Each run below is a few steps of one of 8 hidden systems, one row a step.
seq 1, Dore (9 x 20):
[[-25   1  58  -8 -14   4 -18  14   4   7 -25  -2   0  35  -3  -2 -10  36
   32   1]
 [-16  27   7 -33  10  15 -18 -36  12  -4 -56  -9   4   1  18 -14  24   4
   13  -3]
 [ -6   8  55   5  -1 -13 -30  18 -16  10 -25  12  34  17  18   1  -7 -19
   19  -2]
 [ -5 -28  21 -40 -12   7 -25 -14  14  -3 -28 -31  -2   5 -10  -3  10  28
   19   2]
 [-17  22  14  -5   7  -6 -17 -28 -16   8 -36  28  32  16  -1  -6  21  -8
  -22   7]
 [ -2  -3  42   5 -18 -14 -21   0 -14  15  -7 -32 -12  26   9  -5 -32  11
   23  10]
 [-21  16   0 -23   2  26 -23 -24  18 -11 -25  20  -8   0 -15  10  28  30
   16   5]
 [-12  25  33  11   9 -14   9   6   2  18 -34  -3  24  17  25 -21 -17 -19
   -9 -17]
 [  3 -25  17 -20 -10   2 -40   0 -10 -17  -2 -18 -16  -6  17  20   7   4
   43   4]]
seq 2, fif, 9 rows:
[[ 20 -30 -36 -26 -13   0   1   3 -21 -20   2  11 -19 -16  16 -28  56  14
   13  37]
 [ 30  51 -33   7   6   9   3   1   0  17  15  27  24 -12 -32 -18  12 -24
  -17  33]
 [ 19 -22   5 -13 -19 -26 -38 -21   0  22 -15 -27  -4 -12 -14 -45  -5  14
    7  43]
 [-17  38   3   6   4  10 -45 -36 -16  -7  -6  47  -2   5 -13  23  18   8
    4  23]
 [  7  21  46 -16  -8 -13  22 -14 -16  10 -17 -25   7  42  -1 -35   7  14
  -28  14]
 [-31 -28 -38  -6  -3  -2  -1  -7 -26  -8 -34  33   2   4  28  -6  42  12
    4   5]
 [ 41  13   9 -10  -2   6  28  31 -18  -7  39  16  23   9 -25  -1  28 -15
  -22  20]
 [ 13 -10 -64   0 -13 -10  -2 -18  -3  21  -7 -29 -23 -15   4 -38  -8   2
    8  29]
 [  5  19  19  16  -2  -1 -52  17  -1  14   5  47  30 -15 -24   7  -3 -13
   23  26]]
seq 3, vilas:
[[  2 -47 -42  10   5 -21  23  24  16   1  -4  30  13 -44  16 -43  25  -5
  -20   4]
 [ 32 -31 -54 -23  -6 -16  -1 -21 -25  14  -6 -36  17 -12  -6 -17  13 -27
  -23  17]
 [ 35  12 -22   3  -2   3  -7   7 -11   9  22 -53  -1  -5   5  25 -40 -46
   17  -8]
 [-17   8 -11 -16  -3  41   2  18  23   0  -9 -27  -6  15 -15  44 -23  10
   40 -31]
 [-26 -12  36 -15   2  14   9 -14  -6 -37   2   1 -30  23  14  35  19  35
    0 -23]
 [-21 -11  26  19  14 -13  -2  11 -10 -27   1  57   7 -12  37  10  27 -10
   -8 -15]
 [ -9 -40 -31  16   1 -22  24  17   4  16  -5  30  28 -14  -8 -28  11   0
  -38  -1]
 [ 32 -21 -53  -4  -6 -15 -12 -27 -18   9  21 -19  -4 -21 -19 -10   1 -15
  -23  28]
 [ 19  30 -39   9  -8  10  -3   6 -20  19   5 -39  -8  10  12  14 -33 -33
   32   5]]
seq 4, vilas (9 x 20):
[[-11  19 -19 -21 -11  20  41  19  -8  16 -39 -31   6  43  14 -18   4   8
   15  -5]
 [ 21 -23  52 -20   6  -4 -14  -7  29 -35  23 -24 -28 -33   9   2   6   9
    8 -10]
 [-23  20   8 -10  12   8 -11  -2 -17   3 -45  31  51  18  11  18  22 -28
   -8 -20]
 [  1 -40  22  28  -1 -30  22   6  15  10  34  -3  -2  -8 -25  -9 -31  15
  -44 -10]
 [  4  17 -55  -3   0  15 -42 -26 -17   5   2  30   8 -16 -29  20  19  -9
    6  31]
 [  0  18 -12  28 -14 -11  41  10 -21  20  11 -38 -32  36  23 -17 -42   5
    1   4]
 [ 14  -2   1 -24  -5  30 -28  23  34 -20   7   4 -19 -36  -6   6  17  14
   61  11]
 [-18  20  25 -28   7   7  39 -17 -14 -11 -43 -17   8  44  32  -8  28   3
  -22 -25]
 [  8 -44  54  14   9 -30 -31  10  22 -13  20  19   9 -44   8  -1  -9 -10
   -6 -12]]
seq 5, fif, 9 rows:
[[ -3  -2  43   1   3 -21 -13 -43  -7 -17  10  13 -20   0  -2 -11  14  23
  -33  15]
 [ -5  25  -8 -15   7  -1   5 -26 -35  -5 -33  -7  14  23  34   3  21 -28
  -11  -7]
 [ -2 -34 -15 -21 -16   6  18  30 -15  13  -9   6  32  23 -29  -1  20  14
   -9   7]
 [ 14 -11 -35  23  -8 -12  11   0 -19  -7  44  18 -31 -13  -1  -5   4   8
  -11  28]
 [ 28  39  -1   6  -4  -1 -20  13  -6  18  -4 -11   8  -6  13 -18 -16 -31
   31  22]
 [-16   2  11 -19  -9  16 -27  -8  31  10 -22   2  -3  -1 -33 -11   2  39
   23  16]
 [-15  17  36  16  14 -16   2 -35   2 -14   5  31 -13  -3   9 -11  11  15
  -37   2]
 [  9  -1   9 -31   6  -5   8 -11 -26 -12 -30 -23  18  13  37  -5  28 -27
   -7 -11]
 [ -7 -26 -45 -14  -6  18  18  16  -9   8  -2  14  26  11 -35  17  21   8
  -12  -2]]
seq 6, fusik (9 x 20):
[[ 22  18 -23  20   5  -2   2   7   0 -17  39  55 -18 -35  -2 -19  32   0
   -5  39]
 [ 22 -14  16  21   0 -29  -1 -11  22  20  24 -49 -12 -19 -10 -18 -56 -10
  -20  -6]
 [-18 -16 -67 -16  -8  12 -23 -21   0  29 -36   4  26  -3 -38   0  10   7
   -2  14]
 [-29  46  40   3  22  21  13 -29  27 -11  -7   6  -4  18 -13  30 -10  16
  -23 -36]
 [-11 -38   9 -16  -1 -15  -4  12 -40 -11 -34 -12  25  14  56  13  16 -33
   10 -27]
 [ 25  22  13 -14 -12  30  30  58  -3 -13  31  24   2  18 -21  -2  33  18
   23  25]
 [ 24  -3  20   9  -1 -29 -25 -35  -3 -22  26 -21 -57 -29  37 -22  -6   3
    8  24]
 [ 12 -12 -42  36  -6 -18 -18  25  -5  43  15  24  38 -19 -36  -8 -31 -26
   -9  22]
 [-28  16 -20  -8  -4  20  23 -39  34  17 -21 -42 -32  21 -30  -9 -28  49
  -14  -9]]
seq 7, timan (9 x 20):
[[  7 -41  59 -42  -1  -2   3  -5  -3 -37  -4 -35 -12   9  18  13  24  16
    1 -24]
 [ -7 -24 -12 -25   0 -14   5 -26 -51 -10 -30   3  24  23  22   3  44 -14
  -34  -2]
 [  6 -33  -3   9 -32 -25  -7  26 -40  34  -3  -5  20  30 -13 -24 -12   7
    4  36]
 [  0  22 -25  11 -16   4 -26 -16 -17  -2  10  23 -41  -1   2 -16  12  27
   30  52]
 [-23  58  27  15   9   4  -6 -19  34  22 -31  16   5   6  -9 -30 -16  14
   -3   6]
 [-20 -36  18 -16   3   9 -11   0  55  -6 -19 -19 -14 -27  -4  -2 -10  31
   21 -26]
 [  2 -18  36 -16  16 -12  25 -20  -1 -40   7   9 -10 -10  27  -2  38   3
  -41 -18]
 [ 18 -25  -1 -26  -7 -19   5   3 -31  15 -30 -44  34  18  21 -16   4 -34
   -9  -5]
 [ 14 -36 -20  -1 -21  -9 -34  13 -36   4  19  32  13  -6 -23   4  23   5
   12  43]]
seq 8, Zipi (9 x 20):
[[ 20  22   3 -32  -1   4   1 -28  -4 -10 -13 -11 -10   0   3 -31  38  10
   -8  29]
 [  8   4  27  -5  -3 -11 -36  -1  15  20 -20   7  26 -15 -17 -30  -3  -1
    9  23]
 [ 24  -7  31   1  -9 -14 -21 -13 -14  -7  36 -16 -18   3 -18   9 -14   8
   -6  20]
 [-20  20   2  -6   5  13 -31 -40   1   2 -15   0   3  10 -20  34  -8   4
   -2  -9]
 [-18   2  39   4  -8   2   0  17  -4   2 -14 -16  -8  28  20   5 -19  13
   27 -13]
 [-12   1   6 -12  -4  10  16 -10 -11 -21   2  21 -18  16   0  -1  38  35
   -9  12]
 [  2  25  16 -13   7  -7   5 -10   1  14 -36  -4  28   8   8 -32  11 -15
  -15   4]
 [ 20 -19   1  -4 -21 -13 -22  10 -15   9   8  -7  -8  -4  -5 -22   3  11
   21  38]
 [ 10  31   9   7   7   7 -16 -21   9   2  24  16   4  -5 -40  16  -6  -1
  -19  11]]
seq 9, Pev:
[[  4  13 -22  11   1   8   3  20 -20 -19  12   4 -26  -7  47  18   3 -22
   38  -3]
 [ 30  28 -15 -18   7  15  26   5  14   3  11   8  24  -7 -35 -17  25  -9
  -28  15]
 [ 12 -36  22  10  -7 -39 -45 -10 -15  12   0  -9   9 -19  10 -12 -19 -18
   -1  14]
 [  3  30 -10  -2  -5  36  -7  -3  -1 -12  27 -10 -33  12 -17  46 -12  12
   30   2]
 [ -7 -20  -6 -13   2  -2  26  -3  38  24 -20 -13  27  -4 -40 -29  -6  18
  -39 -11]
 [-20 -47   1  22  -7 -24 -16  11 -30  -9  -1   4 -16  -2  50  18 -12  -8
   22 -15]
 [ 14  58 -25  -8  10  39  49   6   9 -18  20  -2 -18  11  -3  14  18  -2
   -4  -6]
 [ 11 -28  -5   0  -1 -38 -10  -5  -1  31 -26   5  46 -16  -8 -48   5 -20
  -34  16]
 [  7   4  11  24  -9  -3 -38   3 -30 -22  41  11 -44  -5  26  36 -13  -2
   45  17]]
seq 10, fusik (9 x 20):
[[-38 -45  37  -2   3  -7 -27 -23  12 -21 -10   3 -20  -6   8  26  -4  33
    4 -28]
 [  6   3 -33   8   8  -2  43  19 -37  -8  11  29  24  13  16   9  29 -31
  -34  -8]
 [ 38  16  43 -36  -3  13  10  16  31  -8   3 -53 -10  -5  -2 -22  -2   3
   25   1]
 [ -1 -33 -16   8 -13 -12 -62 -17 -30  -6  13  37  -8 -21 -10  18  16   7
   15  35]
 [  6  51 -12  41   5  -3  39  -2  -3  23  29  -5 -10  21 -16  -4 -42  -9
  -34   0]
 [-17 -18 -15 -26  -2   0 -26 -10  28  20 -64 -39  10 -15  18 -26 -13  -2
   34 -14]
 [-38 -12   8   8   6  21   1  15   6 -15  10  65  14  10 -34  41  23  31
  -10 -13]
 [ 13   8  16  -5  11 -15  51 -18 -21 -28   6 -39 -26  15  58  -8   8 -20
  -29 -25]
 [ 41 -16   6 -30  -8   6 -32  50   6   7  -3   4  42 -28 -13 -15  23 -27
   41  24]]
seq 11, Ril:
[[ 16   9 -33  34  -3   4  -2  25 -22   9  43  -1   3   0  -6  44 -37 -39
   11  -5]
 [ -7  -4 -18  14  13   6 -19   4  11 -10   0 -13 -11 -29  36  34 -28 -36
   34 -36]
 [ 13  -8  34  12   9   4  14  51  25 -16  31  13   8 -23  10  16 -10 -18
   15 -28]
 [ 27   0 -44  -9   7  19  34  22  34  -7  23 -17 -13 -35  -4  -7   4 -11
    5  -8]
 [ 17 -11 -22  -3  16  -3 -19  -8   6 -17  13  34  16 -47  -1   8  29 -29
  -15   3]
 [ 40 -11  -7  14  -5 -22  -3   1 -33   0  46 -16  -1  -5  -3  11 -14 -31
  -19  16]
 [  2  34 -26  18   2  13 -36 -12  -4   9   9  -4  -8  -9  -4  32 -32 -26
   28   1]
 [-23 -31  16  23   6  -9  -6  22   8   1   3   3  10  -9  15  32 -34 -15
    6 -41]
 [ 17  12  19 -14   8  23  32  26  27 -25  22 -24 -24  -6  13  12   1  -1
   19 -25]]
seq 12, timan, 9 rows:
[[ 23  23 -64 -25  -1  21  17 -24  -8  -5   2  -8 -13  -3 -15 -14  37   3
  -11  30]
 [ -3  12  27  39   1 -30 -36 -12   1  36   3   6  23  -2 -19  -5 -54 -19
  -14   6]
 [  1   7  14 -24  -9  39  -9  26  16 -26  10  -4 -32   0  -2  26  14  30
   63   3]
 [-30  25 -15   5  25   3  28 -52  12  -6 -19  20   7   5  -7   3  13   4
  -63 -27]
 [ -1 -56  30   7 -12 -25   1  43   5  17  -6 -42  10   3  22  -4 -46 -11
   21 -29]
 [ 20 -11 -36 -21   2  12  11   4 -26 -45  23  38 -18 -21  21   7  72  -1
    3  21]
 [ 19  41  -1  13  -1 -22  14 -19 -15  47 -14 -26  37  28 -23 -34 -31 -29
  -46  16]
 [ -1 -36  -7   5 -20  10 -71  20   7   4  13   1 -16 -27 -13  30 -25  11
   74  17]
 [-12  68  25   1  16  30  38 -21   9 -30  18  47 -24  23 -14   7  41  33
  -32   6]]
seq 13, Dore:
[[-28 -20 -52   5   1  33   1  41  28  -4 -10  41   2 -25  -2  19  15  14
   42 -13]
 [ 11 -22  -9  -8   2 -19  60  34  -7   1 -19  -7  20   3  41 -48  24 -20
  -23 -12]
 [ 57 -10  -9 -20 -16  -4 -24   8 -45 -14  39 -16  -3  -6  -3   9  23 -26
   18  41]
 [ 12  10   1   2  -3   5   4  -3  36  24  19  14  15  -9 -76 -23  -7  30
  -32  28]
 [ -4  22  15  32  17 -29   5 -54   4 -15  16  -6 -45 -16  36 -13 -21  -3
  -36  -6]
 [-12  17  11   9   4  35   0  22  -1 -20  31   5 -11  17  -9  76 -19  -4
   27 -32]
 [-24 -22 -58  -4  10  13  16  15  44  22 -42 -11  20 -27   3 -15 -12  -8
    7 -34]
 [  2 -47   3   9  -6 -34   8  25 -52 -19   5  30   8   0  53  -8  33 -18
   -5   6]
 [ 41  -3 -15 -40 -26  21  20  17 -21   9  19 -42   5  34 -46   2  15  15
    3  32]]
seq 14, Ril (9 x 20):
[[  6 -16  15   8  -5 -14 -21  24  -1  20  -3   1  32  -6  -8  -1 -21 -21
    6  -2]
 [ -2  -9 -13   3  -9  14   6   5   0 -14  24 -10 -36   4   0  24  -7  20
   20  -3]
 [-12  27   3  14  20   0   9  -7  24  -2 -14  17   7 -17  17  -7  -4 -17
  -12 -21]
 [ 24 -36  15 -25  -8  -4  -1  22   7  -2   6 -22  19 -10 -15  -4   7  -4
    4  -2]
 [  3  23 -35  10  -1  18  13  -3 -11 -12  25  23 -22   1  -8  15  18   8
   -2  16]
 [ -1  -5  -9   9  10 -25 -16 -21  -5  15 -24  -8  20 -16  22 -15 -12 -35
  -16  -7]
 [ 15 -12  33  -4 -15   2 -23  20 -14  -7  28  -6  -7  10 -15  24  -9   8
   25  12]
 [-22  28 -38  27   6  14  28  -2  14  12   0   4 -19   5   4   4 -24   6
   -2 -14]
 [ -3 -28  29 -24  12  -6 -20  -5  23 -10 -29  -8  21 -25  17  -2  11 -14
    3 -26]]
seq 15, Zipi:
[[  8 -37  10  12  -1  -2  39  43  42  -4  39  -2 -15 -22 -19 -11 -16  24
   -8 -16]
 [-12 -22 -33  10  19 -19   5 -42 -15 -14  -1  17   3 -18  18  14  15 -23
  -51 -22]
 [ 16 -12 -18 -16  -7  11  -1  48 -13  14 -16 -21  40   5  12  15  -6 -42
   34 -15]
 [ -3 -21 -34  21 -14   7  33  25  19  13  34  11 -21  -2 -36  -8 -14  39
   -7  12]
 [ -9  30 -17  34  22 -17   4 -30 -11  -2   0  18   0 -13  32   4 -12 -38
  -32 -17]
 [ 19  -9 -23 -25  -6  21  -7  30   0 -10  -5 -30  -8 -14  25  14   5 -21
   55  -8]
 [-15 -17   1   9   5  12  28  21  49  -1  16  30   0 -19 -37  -6   3  35
  -17 -12]
 [  2 -17   1  10  11 -36  12 -29 -24  -5  -7 -14   2  -4  43 -10  -2 -33
  -41 -19]
 [ 16 -19 -35 -25 -12  22 -19  33 -19   2  -4   2  25  -3 -11  23  21 -18
   38  11]]
seq 16, Pev (9 x 20):
[[  9  -7  17 -13   0   2   4  23  32  15  -9   3  28 -13 -26 -28   3   5
   -4   4]
 [  0 -37  22 -13  -7 -10 -22  -3 -20 -20   2 -11  -9  -2  25  18   8  -1
   18  -5]
 [  3  40   6  -9   7  25  27  -1  -1  -5   6 -15   1  27  -9  22  -2  -4
  -11 -14]
 [ -5 -17  -7   3 -11 -25   3  -3 -13  27 -25  -7  18  12  -1 -40  -3   3
  -17  17]
 [-10   4   1  24  -2  -3 -19 -12 -24 -20  25  29 -35   0  17  23   4  10
   11  12]
 [  0  40 -11  -8  14  22   9 -17  46   7 -13  -4   4 -17 -23 -13  -4   1
   -8  -6]
 [-10 -48   9   1 -11 -15 -28  28   0  14 -19  13  26 -11   3  -7  -3  -1
   20   1]
 [ 10   8  21 -11   2  20  20   8   0 -37  29 -11 -36   6  17  25  13  10
   16 -11]
 [  4  10 -11 -23  11   1  18 -19   2  16 -33 -20  40  12 -13 -11   8 -21
  -37 -13]]

Which system made each run below?
seq 17:
[[ 49  11 -44 -40   5  25   3  -4 -13 -16  17 -46   4 -12  -4  29  17 -44
    8  -4]
 [  5 -29 -14  33  -3 -21 -20  28  15  33  18  43  40 -31 -43 -15 -18 -10
  -18  18]]
  Dore
seq 18 (2 x 20):
[[  5 -26 -41  31 -22 -18  -6  10 -54   1  31 -10 -40  10  35  13 -21  -7
   28  21]
 [ 16  40 -48   8  15  26  34 -25  24  -6  39  13 -15 -17 -45   9   8   6
  -41   5]]
  Pev
seq 19 (2 x 20):
[[ -1  11  28   6  -2 -12 -16 -34 -28   4   6 -15   4  27  -8  25 -19  -7
  -23  -3]
 [ -7  25 -12  -4  -9   5  -1   9 -24  21 -31  -5  20  28  12  -8   0 -14
   18  10]]
  fusik
seq 20, 2 rows:
[[-24  -8  34  19 -10  -6  26   7 -16  -8  16   5 -28  37  11   9 -12  37
   -8  -7]
 [-24  -1 -34  -1   5   1  15  -4  -6  -2 -40  -6  -9   0  51 -16  10  -8
   15 -16]]
  timan
seq 21 (2 x 20):
[[ 13 -65 -23  -5 -33 -15 -14  19 -25   1  22   5 -19  -8 -12 -16  17  33
   18  44]
 [-12  52  -8  42   9 -13 -10 -56  -7  -4  16  22 -49  -6  17 -13 -13  10
  -19  21]]
  Ril
seq 22:
[[ -5  20  -9   3  -6  11  29   0 -13   6   7 -19 -13  33  -5   9 -13  10
   -8  -3]
 [ -3  20 -30  15   1   8 -16   1   9   6  -1  12 -12 -19   9  -3  -9  -6
   29  11]]
  Dore
seq 23 (2 x 20):
[[-10 -31   3  20  -2 -18  11 -10 -18  -1  28   7  -3  12 -20  23 -13  11
  -41 -10]
 [ 10   2 -11  12  -6  -9   0  10 -38  -3  10 -20 -12  13  38  17 -15 -28
   20  -2]]
  fif
seq 24 (2 x 20):
[[ 14  -7 -38   0   2 -14   6  13 -25   8 -18   2  25 -14  36 -22  15 -44
    0   5]
 [ 31 -34  18  -6 -24 -12  -4  35 -21   0  35   0   1   6 -21  -7  10  15
   11  35]]
  Dore
seq 25 (2 x 20):
[[  4 -20   7 -20 -14  -2  45  31 -39  10  -6   2  43  53 -18  -5  28   4
  -33   4]
 [  0  25 -45 -24 -12  13  -8 -25 -39  -5 -32 -11 -24  19  29 -13  35   4
   29  34]]
  Ril
seq 26 (2 x 20):
[[ 19 -26 -20   3 -17  -6 -46   6 -16  19  18   0  16 -14 -36  16 -15  -9
   18  28]
 [ -2  28   7  25   3   9   0  -8   9  11  34  -8  -9  11 -35  36 -48   0
  -12 -10]]
  Zipi
seq 27 (2 x 20):
[[ 16  -2  -6  17  -4 -18  16  12  -7  20  15   3  14   2 -11 -23 -11 -10
  -26  13]
 [  5  -2 -18 -13  -5   9 -33 -27  -3  -3  -2 -17 -17  -9  -6  16  -2   4
   18  11]]
  Ril
seq 28, 2 rows:
[[-28   2   3   9  -5  11  33  18   0   4  -6  11  -6  30   1   2  -4  27
   -2 -11]
 [  0  -3   9 -12  10  -4  13   0  10 -19 -19   3  -6 -18  38 -22  28  -5
    2  -8]]
  fusik
seq 29:
[[-14  -1  20  32  -4 -13 -19  36 -24   5   0  36  11   5  33  12 -11 -20
   31  -1]
 [  5 -11   1  11 -10  -4  15  25  20   4  11 -31 -36 -10  21 -19 -33  11
   31  -2]]
  Ril
seq 30:
[[-33 -48   9 -14 -19  -6 -11   4 -35   1 -25   3   9  37   5  19  12  26
   10  -2]
 [  1  21 -11  17  -3  11  42  20 -27 -17  38  28 -18  26   4  19  17   9
  -13   6]]
  fif
seq 31 (2 x 20):
[[-11  18  27 -16  10   1   4 -41  20  -4 -24 -46 -18  11  11  -1 -19   8
  -10 -23]
 [-11   7  31 -20   0  22   5  30  17   6 -17  20  41  19 -33  11  14  11
    1 -11]]
  Ril
